Rotation paths and how fast each direction turns (degrees a step):
Each turn is a multiple of 5 degrees from 10 to 175, or 0.
Each row of a path follows its step; steps can be skipped.
Path 1:
step 0: [ 15  20 -12  12  24 -18  -5 -25 -27 -25 -12  11 -13 -25  19  -5 -26   0
  20   3   2   3  18 -16  -4 -43  -7  -8 -15   1  24]
step 1: [  5  14   1   1 -12  20 -26  11   7  -7 -40 -18  28 -34 -12 -28 -14 -10
   3   6   1  -4 -22  19  22   8   6  -1  22 -29  -3]
step 2: [-21  16   6  -3  12 -20  15  -9  -9  10  -6 -17 -19  26   6 -33  -3  10
 -45 -13 -23  19  14   4  32   9 -16  -5  10  11  28]
step 3: [ 14   0  13 -18 -12   5  27 -12 -10 -36   3  -9  -5 -26   6  15  26  -7
  -6  28 -13 -35   0   2  -8  -2 -26  15 -14 -24  32]
step 4: [ -8  -4 -36   5   4 -14 -27   1 -11   4 -22  15  -4 -14 -18  -9  23 -37
  18   0   4  30   7  33  -6 -11 -13  25  15  13  21]
step 5: [  6  43  -7  13   4  34   3  -8  -2   6  -1  26   0 -12  23 -11   1   7
 -10 -36  -4  -6 -31  15  23  -4 -13 -30 -16  -5  20]
step 6: [-16  -2 -19   2  31 -16   6  37  21  -3 -14 -14  -9 -41 -17 -19  10   8
 -27  18   4 -22   4 -27  16  13 -20  -3  -2   0   0]
step 7: [ 31   0  29 -14   9   6  -4   3 -19  -3  -3 -10 -18   5 -24  11  16 -13
 -15  -6  13  18  31  10  20 -47 -15 -16  16 -14  24]
step 8: [ 17  10   5  17  33 -24  -7 -29 -18 -15 -26   7   2 -36  18  11 -13  11
  -3  -6  -6  -8 -31  17  -8   7  12  28  16 -10  22]
step 9: [-15  51 -10  10   3  11  -4  13   0   4  -5 -34  12  12   3 -42  30 -25
   5   9   5   6 -13   1  -9  10 -11 -11  25 -19   5]
[-13  -7   0  -6  -1  -4  -5  -3  -1   4  -5   4   6   8  -2   1   7  -6
 -10  -2   8   8  -3   2   4  -9   8  -5  -7 -10   0]
135
[  0   2   5   1  -5  -5   5  -6  -4  -1   5  -6   3   9   5   1  13  -6
  -2   3  -6   4  -6   5 -10  12   1  13   4  -2   7]
60
[  4  -6   0 -11  11   0  -3 -12  -1   5   4   5  -6   4  -1   5   2  -4
   1  11   2 -15   8   5   0  -4   1   3   5   2   3]
90
[  7  -9  -5  -7   2   1  -8   3   6  -2   8  -6   1   5 -11  -8   7   3
   8  -4  -4  11   1  10   6   2  -3  -5   8  -1   0]
135
Path 2:
step 0: [  0  14   0  20   6 -14 -14 -13  -7  15  15  26 -14   9 -13  12  26  34
 -24 -29  12 -11  12  -1  30  -8  -8  -4  -5   8  11]
step 1: [ 10  13 -27  -5 -20   3  -9   7  30  10  -4 -23 -12  21 -13  18   2  21
  -9 -21  15 -17  12  17  20  12   7   7  37   4  -5]
step 2: [  8 -16  18  -2 -23   2 -15 -23  36  20   8  17  -4  12   8 -22  23  19
   2 -19  -2  -4  -4   0  20  23 -21  -6   7 -10  17]
step 3: [ -5  24 -16   2 -31  17  -2  -8  28   6   1 -30  19   8  -6 -36  10 -13
  20  -1   6 -21  -2 -19  21  -8   0  -9  20   8  -4]
step 4: [-10 -10  -4 -25   2  20  29 -17  32   2   4  26  22  15  21 -21  19  -8
  22  -9   8 -14   4   2   3  -7 -10   5 -22 -19  -8]
step 5: [ -9  21 -26   3  -9  -2  21   8  22 -21  15   8  19  -2 -10 -15   2  -3
 -12  -1 -13  -3  -7 -36  19 -37  -6  13 -24  16   2]
step 6: [ -2   2 -37 -10  15  22  21  28  28   1   1  28   7 -22  -4  22  24  -9
  -8  -1   5   4  25   2  -2   6 -15   9 -12  -5 -14]
step 7: [-10   0 -20   4   1  -2 -33   2   0 -11  19  25   1 -17  20  16  16   6
 -22  -6 -14  11  17 -16  27 -12  -6  22   2  30  19]
step 8: [ -7   7 -15   4   0  -1 -17  43  10  20  -3   0 -12 -17  -4   3  14  25
  18   7  11   0  45  22  21  -9   1   8  19   2  -4]
step 9: [ 21   1   9   2 -15   0 -35 -15  -2  16  -2  25   1  23   8   2  24  27
   6  -6   5   3   6   0   3 -24 -14  39  24   1   0]
[  9  -4   7   0  -4  -6   7   9  14   1  -5   1  -3  -1  -7  -2 -10  12
   0  -1  -7   7  -6   0  -3  -5  -2  12   0  -2  -2]
100
[ 2  2 13  4 -4 -6 -6  4 -8  3 -5 -4 -3  6 -6 10 11  2  1 -4 10  4  8  1
 -5  2  9  9 -3  6  4]
35
[  3  -5   1 -14  -2  12  -3   7  -6   1  10  10   1   6  -5   1  -2  -4
   6  -9   3   9  -2   7  -2   3  -2   1   0 -11   4]
155
